In the data rows, 128 means zero.
Some points, one per row:
[129 120 126 131 183 213 187 206 127 100 101  84 179 129]
[132 133 103 138  91 151 138 120 136 123 115 105 124 140]
[154 105 115 108 132 193 130 145 148 121 113  69 190  92]
[ 96 132 158 135 115  92  79  40 177 161 123 208 126 137]
[166 125 122 141 129 191 197 192 156 114  98   0 211  64]
[ 59 159 166 140  95  32  88  44 163 153 148 255  60 221]
[ 91  85  69 170 150 213 143 216 142  71 126  36 144  55]
[228 105 151  75 115 183 147 224  77 170 121  81 136  89]
[147 120 142 126 179 180 182 212 132 124 105  92 143 101]
[108 126 166 153  82  35 107  81 147 181 130 190 105 179]
[ 97 126  47 146 110 200 126 210  78  99  95  37 169  94]
[197  72 135 104 194 170 171 183  80  58 158  51 184 100]
[115 110 107 197  88  87 113 108  68 150 144 134  84 129]
[131 157 144  92  87  62  95  47 164 124 161 161 127 166]
[ 64 155 178 125 119  17  79  32 123 154 154 255  81 154]
[123 125 170 159 117  50 110  23 118 148 166 203  91 159]
[181 108 118 139 152 200 203 186 143 103  97   0 212  79]
[189 103  85 108 143 190 169 223 138 100 121  11 170  33]
[111 161 123 119 132 171 119 159 168 168  92 134 141  63]
[ 87 161 159 147 100  47  91  30 134 157 136 240  83 199]
[159 114 109 128 128 162 150 164 146 112 113  61 167 123]
[ 16 129 120 179  95  61  48  64 136 140 149 250  16 169]
[173  91 156 128  66  19  52  28  94 148 193 244  32 219]
[140 147  89 105  53 159 111 129 151 167  84  80 157 107]
[ 64 180 149 117  34  30  34   0 170 196 112 255  88 203]
[ 25 129 124 173 112  81  56  70 140 128 171 242  38 127]
[156 120 168 124 140 128 141  76 126 131 135 108 183 129]
[144 140 215  99  61  29  48  26  71 228 164 255  68 211]
[134 126  87 129 169 153 176 234  84  63 139  27 138 118]
Here are 11 more points, each followed by its number:
[ 66 163 128 133 117  38 108  78  82 107 166 236  62 231] 0
[ 89 137 174 138  96   0  80  11  90 131 191 227  80 198] 1
[145 127 179  82 171  86 124  54  75  81 184 217 137 188] 2
[ 63 197 102 181 117  91 113  69 105 184 103 183  63 179] 3
[111 137 151 117 144 116 110  87 139 136 136 178 129 122] 4
[128 143 125  94 190 182 147 139 142  91 108 118 174  92] 5
[157 129 106 101 135 222 145 177 159 129  95  38 206  51] 6
[185  97 125 103 166 184 165 167 120  97 123  59 142  87] 7
[113 138 143 119 157 128 137 118 148 115 127 143 144 112] 8
[ 91 145 103 135 131  97 124 171  75 103 147 137 110 159] 9
[111  89 141 183  86  72  85  54 110 140 148 169  90 213] 10
Which two of these numbered points are nearest to each point below, ignoring the direction in which the first points spread most? Their numbers follow each, nearest first.
[181  95  83 115 167 172 191 255  84  65 141   0 152  86] > 9 1
[114 171  74 174 140 164 159 140  93 134 106  68 128 149] > 3 9
[155  86 178 108 197  90 133  73  68  84 181 189 132 186] > 2 1
[ 79 206 133 111  28  72  80  13 168 198  94 230 122 201] > 6 4
[111 159  77 186 131 137 135 137  98 149 104  81 110 136] > 3 9
[183 117 192  86  92 108 107 114  67 190 139 223  84 173] > 7 4
Here are 11 other points, each followed by its number:
[142 134 200 103  73  71  75  69  79 191 165 248  77 177] 0
[ 48 113 109 160  96  77  61  97 136 109 173 215  32 146] 1
[132 161  71 147 180 174 150 174 102 119 102  42 124 133] 2
[125  84  83 144 134 199 142 222 138  65 136  33 140  80] 3
[198 102  78 118 137 226 194 255 159  96 104   0 180  62] 4
[108 134 161 133 146  89 117  66 157 141 129 189 112 151] 5
[138 159 108 102  46 138 104  90 162 174  94 107 158 131] 6
[143 130  90 107 164 126 175 202  97  73 133  43 138 132] 7
[119 168 107 106  47 123  99  70 158 165  93 136 137 157] 8
[ 38 190 158 124 127  92  87  67 191 184 102 255 103 138] 9
[ 77 130 137 163 113  94 113  97 178 126 128 185 103 177] 10
Which two of these numbered points are nearest to each point below, ignoring the direction in which the first points spread most? Their numbers follow each, nearest first.
[102 164  86 174 128 152 143 130 100 149  96  58 127 149] > 2 10
[141 135 140 113 189 163 156 137 146 107 115 101 166  77] > 5 10
[222 103 166  71 117 170 149 195  91 162 123 101 146  98] > 0 4
[ 87 180  91 185 112  75  96  83  93 176 103 162  75 199] > 2 7
[ 98 161 110 115 132 188 144 159 175 146  83 107 156  72] > 9 5
[ 72 167 128 146 117 134  92 102 167 187  97 200 118 107] > 9 5
